In the data rows, 128 means zero.
Some points, one per row:
[159 141 103 118  95 157 146  93 144  56 126 140 110 158 166]
[123 133 155  80 140 111 148 123 144 103 116 137 135 116  84]
[153 151 135 203 115 142  33 177   0 169 250 197 184  32 145]
[ 94 127 124 119 112 117 158 147 142 132 125 105 148 143  99]
[148 149  79 165 111 151 163 103  68  71 135 110  90 146 162]
[146 164 125 108 145 128 176 130 100 122 136 153 182  93 151]
[143 156 135 128  96 143  73 108 160 133 191 171 124 131 173]
[176 136 101  98 144  98 192 116 151 132 105 153 112 131 179]
[106 146 149 120 142 120 116 101 118  98  99 138 126 130 130]
[119 144 148 109 108 127 113 142 187 154 101 106 119 152 161]
[110 134 135 144 191  87 157 141 105 123 135 120 116 122 144]
[112 127 141  93 170 101 180 112 121 152 155 183 130 133 156]
[142 139 142 128 158 143 200 123 169 149 103 163  93 119 156]
[ 81  94  91 155 144 156 138 116 115  84 150  75 120 137  80]
[142 101 141 120 114 143  50 143 115 191 107 130 150  98 121]
[135 150 138  98 165 129 149 121 166 152 108 104 121 150 147]
[116 129 141  72 128 124 130 108 182  57 103  78 140 128  85]
[134 109 154 134 114 167  23 148  15 170 181 140 164 110 160]
[114 116 126 111 144 133  77 123 109 126 149 107 140 102 112]
[134 150 122 115 101  71 185  99 172 104 131 111 117 185 147]
[119 148 157  81 146 103 148 123 112 129 122 133 150 112 133]
[142 165 138 101 132 146 143 129 176 102 143 167 141 141 117]
[ 98 119 146 117 153 128 144 128 132 113 127  94  99 173 126]
[113 108 132 152 113 133  68 188  40 113 157 119 206  95 126]
Here are 11 more points, each followed by its number:
[ 93  97 109 103 105 144 144 151 160 121  77  59 120 164  83] 0
[140 137 145  63 114 164 112 120  24 157 151 152 178  82 132] 1
[183 142 156  72 131 131 122  84 139 175 130 137  97 161 130] 2
[117 111  92 152 166  88 140 108 212 101 139 139 127 124 163] 3
[104 113  99 131 151 137  79 173  94 107 162 138 198  76 107] 4
[132 110 126 151  94 103 143 122 143  65  80 104 113 173 140] 5
[118 137 125 125 111  88 162 101 174 107  40 139 115 170 128] 6
[144 190 137 186  53 167  91 176  62 140 218 182 222  57 174] 7
[147 127 124 149 125 109 139 127 156 119 139 135  94 160 125] 8
[154 140 124 117  85 131 124 123 146 143 137 136 183  75 128] 9
[117 169 147 147 155  62 169 142 147  98 149 165 101 125 141] 10
Which three of these numbered points are nearest to each point below, looking only along the 4 directions in which the first points spread most? Their numbers follow each, nearest first.
[ 92 108 108  98 197  96 161 140 221 126 104 112  57 130  80] > 6 0 3
[131 147 116 149 111  62 168 103  97 115 125 171 159  85 113] > 10 8 9
[ 79  81 154 164 189 163  80 196 101 143 147  69 103 121  96] > 4 1 9
[109 125 137  92 147 152  66 136  98 121 120 175 170 152 169] > 9 1 4
[125 168 132 126 120  75 136 107 135 172 121 119 133 152 157] > 2 3 8
[192 119 143 127 160 109 188 130 120 178 111 147 104 159 162] > 10 3 2
Here are 11 other points, each followed by its number:
[135 137 122 133 114 108 127  66 164 145 102 137  86 173 131] 0
[ 50  33 175  63 203  70  98 185 255  67  68   0  55 123  24] 1
[113 138 131  84  95 107 120 130 115 122 132 121 129 109  96] 2
[169 162 113 122 109 128 182  82 150 152 120 126  94 212 142] 3
[133 147 122 121 126 140 207  57 167 169 144 186 113 104 112] 4
[121 141 152 141 146 144 140 105 166 105 138 162  99 106 123] 5
[134 136 127 101 122 120 113 109 145  92 101 141  39 136 143] 6
[121 168 134 173  97 156 138 107 141 141 158 132 126 136  97] 7
[116  88  96 146 139 157 156  77 205 158 111 119 102 156 131] 8
[142 139 145 152 111 122 121  89 131 143  91 141 122  67 183] 9
[136  80 149 164 122 145 134 194 193  81  97 112  91 123 111] 10
The same question for these:
[124 103 136 127 127 133 151  76 176 142 114 110  75 207 173] > 0 8 6
[143  67 124 121 161 138 122  95 168  80 106  82  46 137  42] > 10 8 6
[156 136 136 149 134 113 152  97 110 125  97 160 120 188 165] > 5 4 9
[136 128 130 127 153 111 120  81 183  60 135 145 152 160 155] > 6 0 8
[149  91  92 155  96 113  91 152 100 102 120 148 111 111 177] > 7 9 5
[137 127 145 140 147 139 108 112 161 102 132 120  71 130 103] > 10 6 7
